Each row is where one point has got to under a steady rotation. How many steps took it there?
The counts run from 0 to 833.
-3,11,8,5,3,-12,-21,7,-2,2,-1,1,-2,6,3,-4,-8,-18,-6,0,-11,15,21,-9,0,-9,-9,-7,-14,-17,-4,8,2,-3,-1,10,-13,6,-10,11,1,-16,-19,-6,4,8,-10,0,15,2,-3,-6,7,-3,-22,21,4,-5,4,4,0,-22,-6,-1,-8,10,22 => 283
-18,-15,0,5,-10,0,-2,6,-3,-1,-5,-24,-4,-19,7,1,-10,-5,5,-2,-11,-9,-2,-2,-15,-4,-2,6,-10,18,-12,-6,-8,-10,14,-3,-3,2,11,-11,13,23,-7,-9,-2,-6,9,-8,-8,26,0,-2,2,14,-11,12,-5,-3,-1,-7,21,-5,-10,-2,5,4,4 => 664
-9,-1,-2,-7,1,2,0,-15,-13,18,5,-8,-12,-10,-16,-4,2,2,-6,-4,-20,14,5,10,-15,-14,-8,-13,-9,8,-25,-9,8,1,2,0,0,5,5,-4,3,11,-20,-17,-4,-2,7,8,-3,3,10,16,7,-2,-7,6,3,-6,0,-4,17,-11,-6,-19,14,0,-13 => 509
-7,-13,-2,8,-3,7,5,6,-1,2,-5,-14,2,-15,5,-3,-10,-20,-6,6,-10,2,25,-17,-15,4,-4,7,-8,1,-16,4,-10,-10,2,1,-5,1,-4,5,19,17,-4,-10,17,7,0,-10,-10,23,8,-1,2,-4,-10,12,5,0,-7,3,19,-10,-3,1,3,13,16 => 817
-9,4,0,21,-12,12,10,7,6,8,-6,-12,-12,-4,-3,6,-7,1,21,9,4,0,21,-4,-9,7,-1,-3,-13,-8,-8,4,-7,3,-5,3,-11,9,-9,6,20,2,-11,-4,-2,6,13,-9,-1,32,2,8,-1,10,-21,-3,-6,-4,-2,4,6,-26,-12,0,8,3,5 => 542
-10,-5,19,10,-3,9,-3,0,-1,7,4,-10,-8,7,-12,13,-6,-4,9,-4,-13,-5,5,7,0,-5,-2,-2,-18,4,-23,6,0,-2,-2,3,-12,0,6,1,1,-5,-8,-8,-7,-4,14,-7,0,25,-5,10,8,11,-25,-3,0,-15,-1,0,17,-29,-4,-14,12,5,-5 => 518
-11,-6,6,2,9,4,-2,-4,-14,8,11,-11,-6,-4,-12,3,-5,-7,-4,-6,-21,8,0,3,-8,-8,-7,-10,-16,11,-37,-1,7,-11,5,5,0,2,6,1,0,7,-15,-8,1,-7,4,2,0,8,-6,2,4,6,-17,10,1,-19,3,6,16,-20,1,-19,14,-4,-9 => 507
-15,-15,-7,-6,-12,-1,-3,8,15,-7,4,-12,-7,-30,5,-5,-22,-12,-3,10,-10,3,16,-11,-21,-6,8,8,-13,22,-10,6,-9,0,7,10,-12,-2,0,5,2,6,-1,0,5,-5,6,4,-11,14,-9,-5,-10,4,-11,15,-1,-5,8,-7,4,2,-4,-6,-10,5,13 => 154
-3,1,-2,-3,-5,15,18,-7,-3,2,2,-4,-14,-17,-15,4,0,-9,-4,9,-18,21,8,6,-11,-3,-12,-7,-5,15,-23,7,-4,7,-6,1,13,6,4,5,8,8,-18,-14,4,6,-2,12,-2,8,8,18,-1,-8,-8,11,2,-1,4,-4,6,-1,4,-16,15,6,-18 => 357
-8,8,-3,10,-1,7,3,19,-2,-2,-11,-11,-16,-11,0,-9,-7,5,16,8,0,14,-10,-5,-7,-4,9,-21,-9,14,-20,-6,12,5,8,10,-8,17,0,2,-2,-5,-9,-4,2,3,10,-1,6,10,-1,9,0,-3,-15,11,2,-15,14,6,14,-14,0,4,16,-7,-3 => 69
-1,-1,18,-8,-18,9,-5,-1,-10,-3,-1,-14,-10,-5,-2,17,-4,-24,-11,-2,-27,11,6,5,-4,-15,-10,6,-5,4,-4,9,-13,11,-5,-4,5,-8,3,-6,5,-10,-11,-20,-1,1,4,-5,9,15,5,13,-9,14,-5,12,5,4,-10,1,5,-1,9,-6,-1,5,-18 => 187
-10,-2,-6,12,-5,-11,-10,0,6,5,2,-1,-11,-12,7,-3,-20,-4,-7,7,-1,6,19,-13,-9,-1,-5,2,-10,-10,-16,3,-11,-9,7,12,-15,6,-10,12,-1,-1,-14,-5,4,4,-1,-2,5,5,-12,-10,1,6,-22,13,-6,-10,5,2,3,-21,-12,-2,-4,8,30 => 294
10,-3,-3,4,-11,-4,5,-1,9,-5,-12,7,-25,-24,6,6,-17,9,3,15,-12,22,13,7,-22,-16,-4,3,3,1,8,-14,-12,19,11,1,1,7,-5,-4,-4,-14,-13,-13,5,7,7,-4,-8,7,1,-1,-3,-3,-1,10,1,10,7,-8,4,4,-14,11,-5,1,11 => 595
-5,10,2,-12,-13,-13,-17,10,-1,0,-4,-10,-21,-22,5,-15,-1,-4,1,8,-15,19,12,0,-13,-13,-1,-1,-7,2,11,-7,-7,18,6,2,-4,4,-2,-5,3,-8,-12,-3,-17,5,-10,3,3,6,1,-2,1,-3,-1,24,-1,17,5,-13,8,5,-9,-5,-15,7,17 => 430
-3,7,7,-5,-9,13,8,-1,5,-1,-3,2,-8,-7,-14,5,5,-7,5,8,-24,16,-1,12,-11,-1,-9,0,-8,18,-18,11,-8,15,-9,4,7,7,9,2,0,-3,-14,-10,-7,11,6,0,0,11,13,28,-5,-9,-7,6,0,2,7,-14,7,2,-5,-11,10,12,-26 => 370
-2,-14,18,-4,-9,5,-1,-9,-12,-4,12,-10,-11,-9,-5,15,-7,-22,-15,-7,-32,11,13,6,-10,-12,-12,3,-11,5,-11,5,-14,-2,1,0,17,-12,3,2,2,-8,-10,-14,4,0,-3,-5,-1,12,-4,-5,-9,14,-5,18,-3,-2,-2,4,7,1,8,-13,-1,0,-7 => 174
-9,16,-3,-2,-21,5,0,-4,-15,6,-7,-16,-17,-17,-3,-2,-1,-2,7,8,-16,19,-9,6,-9,4,-12,5,1,20,-13,0,-3,14,-3,4,8,8,0,-12,18,3,-16,-12,-4,0,1,5,5,7,14,21,-12,10,5,11,-3,-1,-2,4,1,-3,0,-6,13,6,-24 => 206
-8,17,-1,3,-4,-18,-15,-3,-1,8,-2,-2,-5,-5,2,-7,-19,8,22,9,-11,14,3,8,-11,-9,-5,-6,-9,10,4,-4,18,11,-8,13,-16,7,1,4,5,-17,-18,2,5,-1,-4,11,6,6,6,9,10,4,-20,7,4,-6,16,5,0,-15,-23,0,-1,13,11 => 274
-7,13,10,14,-9,1,-14,-3,-16,7,11,-6,-10,7,3,2,1,-2,5,-6,-15,20,5,-3,-8,6,-4,-20,-16,-4,-15,-7,2,3,0,14,8,-3,0,14,-3,-20,-13,-8,-10,10,1,-23,15,10,-3,-4,-9,17,-12,9,-7,-14,5,16,4,-5,-7,-7,-1,-1,-1 => 726
-7,1,11,18,-15,-4,4,9,9,-5,2,7,-21,-8,-3,8,-6,11,8,10,-5,15,17,8,-11,7,1,8,-24,0,-4,-4,-19,15,-6,17,-3,7,-4,16,3,-27,0,1,4,6,4,-13,-3,12,-2,-8,-5,2,-15,-3,-11,-8,6,-5,4,-17,-9,-4,0,5,10 => 572
-2,8,9,16,-7,16,5,9,-6,8,-2,-7,-10,5,-4,-1,4,-14,6,2,-6,9,25,-9,-4,9,-6,-13,-19,-15,-10,6,0,5,-6,6,1,4,-8,15,21,-6,-13,-8,1,14,1,-16,7,26,4,6,0,2,-17,6,0,-2,-2,12,11,-21,-3,-5,5,5,4 => 544
-9,-6,-5,3,-14,17,21,4,11,-5,-5,-12,-19,-24,-8,5,-12,0,11,17,-2,2,4,2,-13,3,-2,3,-6,19,-22,12,-11,6,0,0,1,7,3,2,9,13,-6,-7,-10,-2,5,9,-4,21,-5,16,-5,3,-13,7,-1,-4,4,-3,8,-10,-6,-9,15,5,-1 => 360
-6,1,12,-2,-16,7,-3,0,-4,-5,-4,-10,-7,-7,-3,19,-14,-12,10,1,-24,4,-9,11,-6,-12,-4,11,-3,20,-5,11,-11,11,-5,3,-1,-2,8,-10,0,-14,-8,-13,2,-8,11,-1,5,16,1,16,-10,19,-9,9,2,-5,0,2,-4,-9,2,1,4,6,-27 => 189
-10,8,9,9,-14,5,-1,5,-10,-5,-5,-13,-10,-4,-3,14,-12,-9,9,4,-14,5,-11,9,6,2,-8,13,-6,15,-11,8,-15,4,-2,6,7,5,3,-10,9,-7,-7,-4,2,-7,2,-4,8,19,-2,4,-14,23,-10,12,-6,-14,-2,13,0,-21,7,-2,13,4,-23 => 202
-2,7,-7,8,2,-10,-9,8,-8,4,-6,-14,-11,-10,8,-12,-9,5,21,8,-7,13,13,-7,-9,-7,-6,-17,-4,-5,-3,-13,9,-2,14,0,-2,9,-6,-2,9,3,-19,2,-4,3,-1,-6,-1,20,-7,-7,9,6,-15,19,0,0,8,12,15,-13,-17,4,2,1,27 => 264
-6,-1,-8,-2,-9,-4,-3,4,16,0,-11,4,-1,-13,9,-7,-11,-12,-1,12,-11,12,22,-10,-23,-8,-3,3,0,5,8,-5,-5,2,2,3,-16,1,-5,1,11,-1,-20,-14,10,21,2,-5,-6,12,15,8,2,-10,-10,10,4,11,4,-14,2,1,-21,9,-11,18,6 => 127
-6,14,10,13,-12,7,3,2,-4,10,-1,1,-5,7,-10,6,5,-3,7,5,-12,17,19,7,-7,5,-7,-7,-19,-6,-3,2,-3,14,-15,12,-4,5,-5,12,19,-16,-13,-14,6,14,2,-6,4,14,19,18,0,-2,-12,-5,0,0,-2,0,3,-19,-5,-7,3,8,-12 => 546
-22,8,16,1,-9,1,-7,7,-18,3,6,-18,-9,0,-7,2,9,-17,-2,-9,-12,6,15,-2,-1,-1,-5,-11,-24,-8,-3,6,-2,4,-6,3,4,1,0,4,18,1,-16,-3,-15,3,-6,-2,12,22,-2,1,-2,17,-14,17,-6,3,-5,5,9,-17,3,-19,-6,0,3 => 696
-9,9,-10,-3,-9,-16,-19,-6,-7,6,-8,-8,-4,-15,11,-3,-25,-2,2,3,-16,12,-11,2,-14,-19,-10,8,11,18,-6,-7,2,-3,8,8,-17,6,5,-15,-5,-3,-19,-14,7,-4,9,1,4,-2,4,13,-5,12,-5,12,2,-8,4,-1,-8,-5,-14,9,2,7,-12 => 468
-12,2,15,4,-9,0,-14,-7,-20,15,8,-16,-13,-4,-10,14,1,-15,-13,-11,-17,6,11,1,-8,-5,-14,-5,-21,-9,-21,11,-8,-3,-6,6,8,0,-1,11,-1,-5,-12,-10,-4,-5,0,2,14,4,-7,4,-4,19,-12,16,-8,-7,-3,9,2,-16,2,-15,1,-1,4 => 22
-14,-2,-5,-7,-20,-4,-5,-1,4,0,-8,-5,-15,-23,6,-3,-13,-10,-18,11,-10,8,0,-1,-12,-5,-12,20,0,16,-8,0,-20,2,4,0,-10,1,6,-8,7,14,-11,-21,-2,5,-7,7,-2,2,8,8,1,-10,-2,18,-1,7,-3,-15,13,2,-5,-5,-2,19,7 => 637
5,0,-1,3,-3,-9,-1,-4,10,0,-5,11,-26,-8,-5,2,-13,2,-14,11,-11,18,16,8,-5,-15,-13,10,2,-8,-9,-4,-14,7,8,-3,-18,4,-9,-9,0,-12,-18,-18,-1,7,-2,0,-2,3,-3,4,10,-12,-8,7,6,-2,-7,-9,11,-25,-8,-7,5,8,6 => 777
-1,7,-6,9,-13,7,-15,5,-3,7,-2,-14,-16,-10,11,-11,-1,1,10,0,-1,18,11,-15,-17,0,5,-25,-5,3,-11,-13,9,5,12,8,-2,1,-8,8,-4,-9,-16,-11,-16,8,10,-21,6,11,-2,2,-10,10,-9,14,0,-7,6,12,9,2,-11,0,-3,-1,8 => 732
8,-9,11,7,2,7,-7,-1,5,0,3,3,-2,6,4,5,-14,-20,-11,3,-22,9,15,-7,0,-3,-12,5,-6,-3,-22,10,-5,-6,4,2,-6,-9,1,7,-3,-6,-12,-15,4,14,-8,-12,-1,12,0,4,11,-12,-19,13,10,-9,-2,0,22,-14,-8,-7,6,22,10 => 793
-8,12,18,-3,-5,-13,-13,8,-14,-7,7,-5,-10,-7,3,-6,1,-11,2,3,-26,22,8,4,-4,-2,-4,-6,-22,5,6,-4,0,15,-5,8,13,2,7,3,9,-20,-8,3,0,8,-22,-3,5,8,2,-15,-2,1,-9,25,0,3,10,4,8,2,1,-10,-9,7,4 => 423
-9,-13,-3,-7,-3,-5,3,-6,8,-5,5,-4,-6,-30,-8,3,-19,-2,2,8,-22,8,4,8,-23,-14,0,12,-6,30,-10,5,-9,3,2,9,-1,1,4,-4,-6,-6,-8,-2,5,-10,11,5,-12,8,-5,3,-12,15,-6,12,-3,-3,12,-12,-5,0,-6,-3,-1,-2,-14 => 165
0,-15,-5,-1,-11,11,10,-3,-5,4,-4,-12,-15,-21,3,2,-13,-10,-14,0,-10,14,16,-12,-23,-16,-2,-16,-3,13,-18,-5,5,-4,6,0,-2,-6,-1,6,5,9,-12,-26,17,5,8,5,-6,8,3,10,-1,-3,-10,9,10,-2,3,7,14,2,2,-2,4,1,3 => 332
-9,8,1,-4,-7,-11,-14,12,2,-8,2,-12,-13,-22,6,-10,-17,1,24,15,-16,12,-4,4,-11,-3,7,-1,-12,22,0,-4,4,14,4,11,2,5,6,0,-2,-12,-5,12,-8,-5,-9,6,-2,13,-7,-9,-3,8,-11,21,-2,-1,18,3,4,3,-13,-5,-5,5,14 => 427
-2,4,-5,6,-9,11,9,3,-5,-1,-7,-11,-11,-16,0,-6,12,-3,11,9,-13,19,9,-5,-18,9,-8,-8,-4,11,-11,-7,-12,7,7,-1,22,9,4,0,12,7,-16,-9,-7,20,3,-17,-7,20,17,9,-7,-5,3,14,-7,11,2,-6,14,12,-10,-1,5,7,-6 => 387
-18,-7,17,0,-1,3,-8,8,-19,-1,3,-20,6,1,1,7,-3,-22,4,-13,-28,0,-6,0,-7,-9,-3,-4,-22,15,-10,0,5,-6,0,1,5,-3,15,-3,10,5,-6,-4,6,0,0,-8,-1,25,5,1,0,12,-18,14,-1,-6,4,1,17,-5,6,-6,4,4,-10 => 671
